In the rows, 128 means zero.
The rows of Z fall into several groups, which share some directions, and each row is roughly a mix of its group's hidden directions.
Z, 102 rows:
[[146 127 127 118 120 154 191 152  86 136]
 [115 143  97 152 109 105  80 140 168 154]
 [111 154  81 134 101 106 122 158 119 172]
 [170 136 106 151 145 126  81 164 132 156]
 [146 168 104 143 143 123 112 174  99 163]
 [117 130  95 151 106  98 156  87 151 165]
 [171  96 162 122  93 110 123 142 164 111]
 [130 118 125 147 121 122  59 170 114 116]
 [145 137 184 129 138  75 118 108 152 128]
 [115 135 114 177 164 144  96 106 167 119]
 [ 98 181 101 134 112  90 130 148 158 132]
 [132 127 104 155 106 168 173 171 141 130]
 [140 138 135 102 114 159 169 174  90 137]
 [155 124 189  96 147 124 124 117  99 102]
 [ 97 172 103  83 144 121 139 146 160 115]
 [115 115 127  96 101 115 198 112 132 123]
 [127 135 151 130 128 119 163  64 166 128]
 [163 130 145 117 105 164 153 148  73 136]
 [146 103 104 150 174 147  98 140 168 107]
 [106 133  84 160 166 120  96 136 165 128]
 [121 172 124 136 151  91  74 141 118 143]
 [133 111 170 119 136 125 135  65 160 113]
 [114 165 109  99  96  95 149 168 112 145]
 [132 114 134 110 147  93 132  86 166  82]
 [136 160 101 172 133 124  94 165 157 148]
 [116 120 137 112  72  91 177 133 134 122]
 [156 153 143 117 150 116 110 116  69 161]
 [108 118 142  87 118  80 156  92 150 115]
 [155 148 124 151 137 131  70 174 115 125]
 [157 142 129 168 192 128 129 111 107 119]
 [161 116 112 168 130 159  83 143 162 127]
 [125 158 121 130 129 115  94 126  79 181]
 [147 158 131 153 166 138  80 147  93 140]
 [159 146 116 125 167 134 136 155 172  86]
 [163 104 188 117 121 115 141  99 126 101]
 [155 122 165 131 163  90 104  98 141  95]
 [120  80 114 107 167 168 144  95 133 122]
 [154 157 126 134 166 151 105 149  81 156]
 [ 97 146 136  80  99 136 159 154  92 132]
 [143 123 150 136 154  98  71 170 122 121]
 [115 140 131 104  80 119 179 139  93 146]
 [131  87 127 143 114 120 128 119 193  97]
 [151 114 132 109 110 190 154  99 101 125]
 [173 136 119  87 159 125 135  86  98 121]
 [116 150  98 162 113 151 105 175 136 163]
 [125 126  97 170  89 158 131 159 137 163]
 [106 100 133  86 124 106 126  80 153  98]
 [180 117 170 108 135  93 122  96 132 138]
 [ 98 149 118  99  96  70 145 149 115 129]
 [143 153 105 145 151 123 109 194 106 141]
 [132 131 101 154 139 110 109 192 100 148]
 [113 110 130  92  98 110 186 111 154 120]
 [135 126 124 166 135 163 120 124  61 138]
 [149  83 141 132 161 169 154  92 115 130]
 [130 156  84 168 127 108 103 141 131 172]
 [139  89 154 144 113 170 138 136  77 116]
 [124 130 153 137 152 106 119  78 183 115]
 [140  97 130 134 123 120 148 107 187  84]
 [ 95 153 113 146 101 128 110 164 117 180]
 [110 149 116 139 123  96  93 152 187 140]
 [ 91 169 110 122 114  73 141 154 121 127]
 [162  84 148 156 132 170  99 114 123 107]
 [ 72 141  88 120 122 130 169 138 142 105]
 [136 127 114  95 165 163 111 180 105 123]
 [114 117  83 112  98 122 151 160  89 157]
 [ 97 148 104 134  89 119 119 154 136 184]
 [121 135 134  96 158 112 177  87 161 136]
 [146  81 154 134 163 128 149  79 134 138]
 [128 131 133 154 186 113  97  85 133 109]
 [130 147 119 107 128 127 180 173  89 147]
 [171 143 155 143 120 177 113 147  94 114]
 [123  93  83 137 139 166 167 121 105 150]
 [136 136 109 128 126 155 175 132  73 161]
 [117 156 169 149 104 181 148 108 117 141]
 [116 123 147  96 130 104 172  77 155 134]
 [ 93 107  69 117 109  91 125 121 147 138]
 [143 125 179 153 135 154 108  77 144 117]
 [130 172 123 160 127 157  86 133 158  97]
 [148 104 155 135 137 192 130 126  98 102]
 [ 89 141 103 125  88 123 121 182 104 120]
 [ 92 137 149  91 148  81 142 102 124 100]
 [ 82 130 112 103 122 100 175 111 147  98]
 [100 173 114 117 126 118 140 155  86 169]
 [161 112 160 167 139 156  85 139 108 109]
 [119 154 108 131 127  60 114 151 147 153]
 [126 131  66 128 124 141 144 167 109 164]
 [153 145 158 114 168 110 101 108  79 132]
 [162 102 178 143 143 124  80 117 138 116]
 [125 129 152 110 142 164 169 103  75 128]
 [122 168 112 151 127 124 102 193 116 121]
 [138  98 144 111 119 102 166  71 120 108]
 [124 141  97 177 127 149 101 168 161 131]
 [126 133  82 168 107 137 138 151 178 131]
 [103  88 110 146 118 148  84  91 144 106]
 [116 138 146  92 108 165 167 170 104 121]
 [140 146 162 151 153 113 106  92 177 111]
 [111 181  87 108 137 120 149 168 136 137]
 [133 100 151 154 147 156 141  78 155  98]
 [149 115 114 168  90 120 114 138 183 144]
 [128 129 105 132 182 157  72 130 128 134]
 [131  98 146  91 141 151 172 105  91 107]
 [121 134 152 112 109  74 120  98 109 171]]
One row of each group comes first, with its name. Which group is each row after those in?
[139 165 115 149 165 164 109 156  98 154] | D
[101 150 142 136  79  86 131 167 111 123] | E
[123 174 138 121 169  75 145 127 123 108] | S

[196 112 154 124 127 149 104 147 114 148] | D
[176 114 157 123 136 156 139 120  74 140] | S
[144 112 171 132 108 170 162  97 104 113] | E
[126 164 157 122  98 103  77 154 143 142] | D
[124 157 150 148 113  61 114 126 156 135] | E
[ 94 153  96 127 123  84 134 112 176 139] | E
[104  89 114  80  97 119 126  89 116 140] | D
[147 112 159 124 163  91  93  98 141  95] | D
[133 125 126  98 152 178 157 157  86 124] | D
[155  95 126 150 158 128  76 159 105 136] | E
[106 137 105 160 144 120 126  85 184 124] | E
